Turns, then the turns between two rows, first turn first; the first pair answered:
R (before -> after):
1.322	0.039	-0.907	0.544	2.150	2.301	0.725	-0.697	0.549	-0.246	0.349	-0.424	2.266	0.069	-0.798	0.407	-0.977	1.080	-1.269	0.105	-1.228	0.088	0.419	-1.307	-0.066	-0.642	1.215	-0.413	-0.829	-0.600	0.282	3.179	0.662	-0.323	-0.338	-0.174	-0.959	-1.111 -> 0.692	0.154	-0.806	0.677	1.579	1.423	0.764	0.013	0.418	-0.448	-0.555	-1.079	2.124	0.546	-1.318	-0.124	-1.514	0.871	-1.710	-0.311	-1.843	-0.475	-0.284	-1.869	0.714	-0.129	1.210	-0.530	-1.699	0.134	0.885	2.312	0.933	-0.004	-0.904	-1.164	-1.126	0.102
0.351	-2.025	-0.718	-0.508	2.789	0.036	1.513	-2.146	1.212	0.572	-6.069	-0.676	-0.694	-0.309	-1.296	0.209	-0.815	-1.522	1.003	-2.158	1.784	-1.319	1.262	-2.911	1.646	-0.920	-0.153	1.306	1.105	-0.512	3.215	-0.581	-0.055	0.035	3.306	0.201	0.087	-0.187 -> -0.155	-1.803	-0.547	-0.401	2.245	-0.916	1.340	-1.600	1.027	0.389	-6.292	-1.082	-1.191	-0.146	-1.391	0.188	-0.829	-1.835	0.827	-2.324	1.498	-1.566	0.846	-2.906	1.881	-0.356	-0.546	1.367	0.707	0.088	3.392	-1.325	0.004	0.198	3.046	-0.248	0.211	0.427
-1.962	0.560	-0.208	-0.071	-0.672	-2.001	0.680	0.604	-0.060	-0.185	-1.400	-0.695	-1.521	0.370	-0.507	-0.739	-0.725	-1.522	-0.050	-0.448	-0.260	-0.643	-0.713	-0.686	1.740	0.641	0.343	-0.153	-0.913	1.090	1.316	-2.406	0.546	1.094	0.007	-0.610	0.059	1.705 -> -2.019	0.681	0.039	-0.142	-0.693	-2.475	0.633	0.354	-0.256	-0.147	-0.504	-0.566	-2.370	0.205	0.426	0.151	0.238	-1.609	0.482	0.070	0.098	-0.185	-0.730	0.429	1.071	0.696	-0.338	0.089	-0.088	0.930	0.587	-2.891	0.128	1.085	0.353	0.341	0.592	1.297
B (before -> after):
0.509	0.773	1.208	-0.013	-0.129	0.659	-1.536	-0.803	0.750	0.764	1.269	-1.159	0.684	0.211	0.403	0.672	-0.135	-0.362	-1.342	1.158	-0.683	0.470	-0.269	1.045	-0.792	-0.514	-0.610	-0.465	0.669	1.548	-0.236	1.348	0.716	0.922	-2.503	-0.600	-1.110	0.053 -> -0.198	0.587	1.331	-0.625	-1.441	-0.198	-1.338	0.001	0.847	0.863	-0.050	-0.673	0.323	0.205	0.199	-0.597	-0.959	-0.404	-0.973	0.554	-0.333	-0.267	-0.547	0.179	0.005	-0.554	-0.048	-0.746	0.031	2.091	0.099	0.006	0.307	1.095	-2.635	-1.657	-1.359	1.154
2.300	-2.513	-0.357	-2.204	-0.327	2.033	0.196	-0.763	1.441	0.950	1.183	1.888	3.722	0.269	0.520	-2.876	-2.192	2.340	0.833	-0.653	0.748	1.149	2.154	-1.322	-1.624	-1.056	3.895	-0.652	0.496	-2.982	-2.120	1.413	-0.963	-1.131	0.642	-0.808	-2.296	-0.158 -> 2.092	-1.002	-0.584	-0.626	2.048	2.532	-0.530	-1.658	2.081	0.780	3.798	-0.306	4.174	0.265	-0.038	-0.972	-0.650	1.841	-1.434	0.194	-1.159	1.847	1.774	-0.054	-2.347	-0.701	3.240	-0.326	0.184	-2.476	-1.733	3.203	0.959	-1.084	0.331	0.725	-1.934	-1.053
-0.211	1.610	0.263	1.871	-0.290	-0.265	-0.781	0.094	0.310	0.641	1.524	-1.661	-0.270	-0.572	1.781	0.763	-0.907	-1.807	1.224	1.622	-2.004	2.931	0.010	1.339	-2.949	0.319	-0.853	-0.039	-0.951	0.029	-1.673	0.868	-0.020	-0.648	0.736	-2.005	0.050	-1.130 -> -1.405	1.849	0.229	1.717	-1.010	-1.245	-0.799	0.792	0.598	0.425	0.947	-2.145	-0.396	-0.516	1.116	-0.327	-1.467	-2.228	0.492	0.899	-2.447	2.171	-0.555	0.650	-2.030	0.454	-0.274	-0.364	-2.088	1.081	-1.056	0.063	0.411	-0.261	0.405	-2.978	-0.117	0.177
-0.382	0.368	0.368	-0.221	-0.847	-0.549	-0.967	-1.235	0.306	-2.013	1.495	0.505	-2.405	-0.785	1.069	0.945	0.146	-0.522	0.444	0.793	1.286	-0.528	-0.694	0.938	0.473	0.593	0.131	-0.756	0.226	0.055	-0.985	0.138	-0.951	0.529	1.496	1.106	0.969	0.186 -> -0.756	0.733	0.412	0.030	-0.650	-0.729	-0.979	-1.237	0.618	-2.147	1.642	0.022	-2.488	-0.696	0.676	0.813	0.305	-0.653	-0.002	0.664	0.836	-0.634	-0.979	0.842	0.619	0.783	0.206	-0.768	-0.023	0.593	-0.689	0.275	-0.403	0.744	1.241	1.014	0.939	0.395
P (before -> after):
0.147	-0.413	-0.232	0.059	-0.661	-1.991	0.190	1.166	-1.094	-0.408	-3.181	0.690	-0.989	0.375	0.153	0.325	-0.688	1.120	0.462	-1.331	-0.001	-0.832	-1.542	-0.707	1.664	1.087	-1.737	0.805	0.525	-0.809	0.264	-2.310	0.085	-0.509	-0.569	-2.201	-0.483	1.698 -> -0.565	-0.083	-0.580	-0.454	-1.459	-1.779	0.344	1.139	0.382	-0.312	-1.728	1.574	0.730	-0.327	-0.620	-1.763	-0.777	1.289	-0.523	-1.352	0.083	-1.981	-1.346	-1.354	1.748	-0.954	0.492	-0.422	-0.360	-0.473	0.249	-1.608	0.892	-0.817	-0.357	-2.244	-1.258	1.936
0.468	-1.508	0.110	-1.619	0.210	1.570	0.854	-1.625	-0.019	-0.135	-1.913	0.685	1.144	0.132	-0.710	-0.660	-3.111	-1.815	0.419	0.298	1.178	0.478	1.337	-0.882	1.651	-0.955	1.425	-0.699	1.177	-1.441	0.771	-0.826	-1.141	1.201	0.788	-0.436	-0.995	0.222 -> 0.814	-1.609	0.268	-1.562	0.447	1.595	0.762	-1.544	-0.322	-0.159	-2.001	0.633	0.732	0.183	-0.445	-0.095	-2.960	-1.730	0.743	0.368	1.397	0.884	1.319	-0.751	1.395	-0.718	1.006	-0.301	1.565	-1.705	0.603	-0.953	-1.618	1.176	0.884	-0.224	-0.864	-0.129
1.552	-0.188	-0.344	1.064	0.883	0.245	-1.585	-0.419	0.070	-0.667	0.363	-1.419	-1.495	0.353	1.192	1.397	-0.579	-1.839	2.148	1.931	0.659	1.727	0.131	0.316	-0.658	0.801	-2.776	0.934	0.966	0.215	-0.659	0.844	-2.711	-0.363	0.404	-0.455	2.164	-0.541 -> 0.054	0.314	-0.588	1.292	0.662	-0.339	-1.820	0.394	0.779	-0.930	-0.949	-2.952	-1.167	0.899	-0.515	0.280	-1.736	-2.623	0.337	0.799	-0.939	0.359	-0.680	-1.069	0.967	1.355	-1.996	0.418	-1.293	1.904	0.971	0.634	-1.270	0.181	-0.524	-1.898	1.370	1.125
Pairs:
Between the rows of a pair lie 2 to 3 turns.
-1.213	1.046	0.058	0.431	-0.580	-1.650	-0.179	1.855	0.599	-0.458	-0.880	-0.946	0.008	0.411	-1.290	-0.807	-1.580	0.187	-1.831	-1.248	-1.249	-0.417	-0.583	-0.129	1.357	0.343	-0.127	0.291	-1.822	1.452	0.796	-0.705	0.734	0.209	-1.390	-2.407	0.006	1.983 -> -1.378	1.141	0.171	-0.379	-1.985	-1.691	0.040	1.530	1.523	-0.236	1.893	1.231	0.975	-0.695	-0.397	-2.224	-0.487	0.645	-1.198	-0.317	0.006	-0.743	-0.244	0.772	-0.046	-2.187	1.192	-0.410	-1.139	0.879	-0.757	-0.529	0.207	-0.344	-0.788	-1.361	0.006	1.552 | P then R then R
1.447	0.213	0.596	0.334	1.732	0.557	0.403	-0.411	-1.157	0.953	-1.691	-1.324	-0.292	0.777	0.005	2.720	-0.383	-0.236	0.623	0.570	-0.231	0.382	0.983	-0.064	1.072	1.555	-1.314	0.753	1.394	-0.821	0.173	0.191	-0.296	-0.404	0.321	1.002	0.605	-1.415 -> -1.097	1.420	0.529	0.400	0.315	-0.800	0.028	0.327	0.716	0.480	-0.258	-1.966	0.800	0.472	-1.612	0.112	-0.314	-1.189	-1.973	0.111	-1.372	-1.619	-0.142	-0.461	2.166	0.183	0.994	-0.504	-1.060	1.411	1.144	0.049	1.626	-0.101	-0.276	0.254	-0.138	0.736 | B then P then R
-0.418	0.739	0.426	-0.023	-0.454	0.926	-1.233	3.803	-2.104	-1.065	1.717	-2.140	0.623	-0.695	-0.056	-0.005	2.240	-0.514	0.919	0.823	-0.787	0.525	0.082	1.739	0.365	0.415	-0.123	-3.220	2.163	-0.018	-0.232	1.094	1.603	-0.391	-0.023	2.228	-0.965	-0.703 -> -0.653	0.862	0.376	0.164	-0.362	0.692	-1.232	4.002	-2.105	-1.131	1.046	-2.700	0.475	-0.449	-0.557	0.044	1.887	-0.756	0.492	0.488	-1.372	0.257	-0.381	1.475	0.952	0.998	-0.227	-3.248	1.624	0.449	0.321	0.869	1.926	-0.062	-0.336	1.821	-1.156	-0.181 | P then P
1.344	-0.806	0.297	-0.402	-1.649	-0.651	0.837	1.431	-1.753	-1.139	-2.613	0.529	0.347	0.610	0.610	-0.223	-1.933	0.380	1.507	0.810	-0.368	0.778	0.109	-2.749	-0.843	0.921	-0.618	-0.075	-0.599	-0.543	0.474	0.453	-0.434	-1.549	-1.274	-2.540	0.680	0.127 -> 0.114	-0.100	0.762	-0.312	-2.987	-2.391	0.538	2.023	-1.569	-1.555	-1.470	0.457	-0.649	0.455	0.936	-0.456	-0.949	-0.174	1.428	1.103	-0.313	0.552	-0.646	-1.576	-0.859	0.900	-0.960	0.095	-0.696	0.488	0.254	-0.892	-0.418	-1.249	-1.430	-2.453	1.082	1.090 | P then R then R
-0.477	-0.088	-0.108	-1.220	-1.226	-0.722	0.095	-0.041	0.746	0.489	0.452	0.771	0.329	-0.246	0.257	-0.289	-0.282	0.047	0.485	-0.130	1.246	0.032	0.228	-0.229	0.100	-0.423	0.326	0.005	0.073	-0.674	-1.243	-0.481	-0.639	-0.415	0.307	0.110	0.088	-0.632 -> -0.712	0.536	-0.055	-0.129	0.200	-0.890	-0.411	0.116	0.480	0.320	-0.143	-1.321	-0.318	0.469	-0.454	1.058	-0.175	-0.628	-0.754	-0.368	-0.136	0.367	-0.421	-0.163	0.666	1.227	-0.687	0.609	-0.495	0.169	-0.178	-0.300	0.287	-0.070	-0.273	0.136	0.337	-0.415 | P then B then P
0.671	1.544	-0.687	-0.722	1.264	1.062	-1.489	-1.805	0.961	-0.379	0.932	0.695	-0.100	-0.803	1.416	1.011	1.542	0.000	0.387	1.958	1.189	-1.040	1.079	0.668	0.343	-0.702	0.189	-1.076	0.852	-0.530	0.768	-0.311	0.271	1.012	1.201	2.548	0.747	-2.377 -> -0.223	2.012	-0.956	-0.510	1.397	1.102	-1.527	-1.348	1.695	-0.470	0.351	-0.327	0.849	-0.592	-0.085	-0.214	0.692	-0.352	-1.192	1.205	-0.034	-2.070	0.657	-0.526	1.364	-0.853	1.339	-1.695	-0.721	0.421	1.788	0.248	1.504	1.215	0.610	1.584	0.037	-1.323 | R then B
0.749	-0.113	1.121	0.264	-0.030	0.558	-0.807	-1.191	-1.509	0.534	2.319	1.164	-0.841	-1.207	4.199	0.965	1.161	1.283	0.734	1.879	2.557	1.474	-0.668	2.636	-0.597	-1.184	0.342	-0.511	2.855	-0.067	-2.750	0.477	-2.256	0.363	1.711	2.652	1.190	-1.833 -> -3.202	1.818	1.412	0.592	-1.700	-2.545	-1.241	0.393	-0.133	-0.226	2.410	-0.996	-1.673	-0.919	2.407	-0.993	1.189	-0.840	-1.909	0.631	0.723	-0.972	-2.718	2.147	1.572	-0.647	1.356	-1.110	-0.121	3.647	-0.810	-1.841	-0.231	1.619	0.558	1.370	0.823	1.391 | B then B then R
-0.632	-0.229	-0.437	0.004	1.597	-2.222	0.169	-1.480	0.796	1.376	1.951	1.348	-0.182	-1.715	1.676	4.331	1.962	-0.146	1.074	0.866	2.156	0.160	1.188	0.742	-2.413	-0.507	-1.075	-0.974	0.907	-0.580	-0.345	1.736	-0.363	0.520	-0.825	3.487	-1.909	-0.113 -> -0.843	-0.335	-1.354	0.139	2.420	-0.928	0.300	-1.233	2.145	1.224	0.481	0.320	2.386	-1.332	-0.803	2.153	-0.166	-0.118	-1.171	-0.344	0.623	-1.403	1.269	-1.767	-0.660	-0.846	1.262	-2.007	-1.677	0.366	1.502	3.582	1.417	0.639	-1.545	1.662	-3.473	1.104 | R then R then B
-0.095	-0.151	-1.012	0.561	1.023	-0.943	-0.408	-1.539	-1.812	1.106	0.642	-1.709	0.397	0.828	0.326	0.943	1.304	0.132	-0.525	-1.256	-1.438	0.679	-0.024	-0.061	1.214	1.941	0.113	0.339	-0.385	0.453	-0.664	0.811	0.649	1.104	-0.826	1.623	0.863	1.352 -> -0.216	-0.300	-1.360	-0.064	0.323	-0.243	-0.279	-1.904	-0.617	1.304	2.090	-0.377	1.867	0.063	0.220	-0.604	1.258	0.488	-0.816	-1.030	-1.063	0.117	0.602	-0.338	0.911	0.055	1.965	-0.562	-0.597	0.246	-1.154	1.663	0.898	0.739	-0.447	1.704	0.258	1.101 | P then P then R
0.517	0.517	-0.559	0.622	2.228	0.407	-1.003	-1.044	1.132	1.725	-1.471	-1.114	-0.255	1.033	-1.005	1.153	0.173	-1.537	-0.375	-0.993	-0.561	-0.905	0.972	-0.552	0.201	1.665	0.267	-0.218	0.656	0.217	0.264	0.879	0.034	-0.041	1.357	2.574	0.892	-2.040 -> 0.594	0.091	-0.546	-0.192	0.890	0.333	-0.573	-1.189	1.653	1.988	-0.288	0.851	0.341	0.220	-0.095	-0.086	0.477	-1.129	0.438	-0.809	0.870	-1.418	1.438	-0.285	-0.543	-0.100	1.292	-0.670	1.279	-0.345	-0.680	0.769	-0.756	-0.509	2.020	3.108	0.744	-2.347 | B then P then P
-1.277	1.469	1.471	0.696	-0.051	0.256	0.576	-1.151	-1.460	-1.728	2.441	-2.177	-0.674	-1.040	0.326	1.879	2.613	1.601	0.728	1.733	0.009	0.180	-0.602	1.920	-0.360	2.103	-0.323	-0.471	0.972	0.254	-0.998	0.449	-0.563	1.214	-0.137	2.078	0.487	-1.631 -> -0.040	0.763	0.564	0.458	1.047	2.551	0.965	-1.873	-0.762	-1.394	1.988	-1.559	1.434	-1.184	-0.529	0.781	1.421	2.304	0.461	1.483	0.083	-0.027	0.581	0.431	-0.307	0.875	1.238	-1.095	0.773	-0.765	-0.602	2.762	-0.075	0.727	0.220	2.071	-0.503	-2.630 | R then R
-1.814	0.370	-1.284	-1.033	2.347	3.301	-1.856	0.335	1.167	0.522	-0.393	-3.366	-0.276	-0.240	-2.056	0.313	0.237	0.294	-1.952	-2.037	0.911	0.747	1.036	-1.094	0.548	-2.577	0.787	-1.250	-0.249	-0.682	0.379	1.400	-0.513	-0.165	0.495	3.230	-0.056	-0.362 -> -1.014	-1.030	-0.894	-2.244	0.820	3.150	-1.478	0.848	0.372	0.746	-2.129	-1.306	-1.063	-0.436	-0.820	-0.428	-0.584	0.962	0.526	-2.271	2.904	0.902	1.505	-1.503	0.395	-2.649	0.466	-1.095	0.803	-1.658	-0.460	-0.103	-2.544	-0.373	1.217	2.620	0.075	-0.389 | B then B then P
-0.444	0.567	-0.685	1.248	1.741	-0.195	-0.001	-0.170	0.191	-0.123	-1.467	-2.950	-0.098	0.435	-2.086	0.636	-0.293	-0.737	-1.869	-0.762	-1.978	-0.357	-0.706	-0.676	0.945	1.907	-0.157	-0.085	-1.902	1.229	1.685	-0.785	0.981	0.100	-0.152	0.078	-0.499	1.120 -> 0.986	-0.085	-0.693	0.129	1.023	1.161	0.596	-1.700	0.898	0.520	2.244	0.754	1.314	-1.354	0.136	0.108	1.432	0.622	0.300	1.090	0.905	0.341	0.925	0.990	-1.801	-1.533	0.986	-0.508	0.733	-1.272	-1.267	0.619	-0.379	-1.002	1.371	2.386	-0.337	-1.529 | P then P
0.341	0.669	-0.176	0.800	1.174	1.308	-0.336	-0.005	0.160	0.975	-1.546	1.405	-0.654	0.281	1.226	0.268	-0.209	-0.389	0.856	-0.194	0.378	-0.299	0.181	0.601	-0.605	-0.296	0.406	1.384	1.177	-0.379	0.424	-0.534	-0.341	-0.332	1.668	2.396	-0.070	-1.139 -> 0.316	0.540	-0.376	1.018	1.708	1.518	-0.352	0.155	-0.001	0.942	-2.782	0.726	-0.532	0.623	0.572	0.295	-0.905	-0.449	0.507	-0.581	-0.243	-0.409	0.105	-0.107	0.142	0.530	0.299	1.594	0.575	-0.218	1.115	-0.548	0.091	-0.141	1.409	1.683	-0.368	-0.805 | R then P
-0.253	-0.604	-0.741	-0.640	1.897	1.274	0.587	-0.533	-0.098	0.360	-1.968	0.476	-0.115	-0.574	0.190	1.117	-1.003	-1.248	-0.299	0.069	0.269	-0.238	0.929	-1.223	1.751	0.855	0.836	1.256	-0.517	0.448	1.090	0.921	1.264	1.015	0.291	0.917	0.545	-0.197 -> -0.798	-0.327	-0.554	-0.450	1.408	0.253	0.443	-0.081	-0.280	0.171	-2.209	0.003	-0.661	-0.302	0.266	1.207	-0.831	-1.602	-0.459	-0.015	-0.080	-0.305	0.363	-0.889	2.109	1.456	0.406	1.513	-0.894	0.906	1.173	0.067	1.374	1.121	-0.028	0.466	0.735	0.420 | R then R
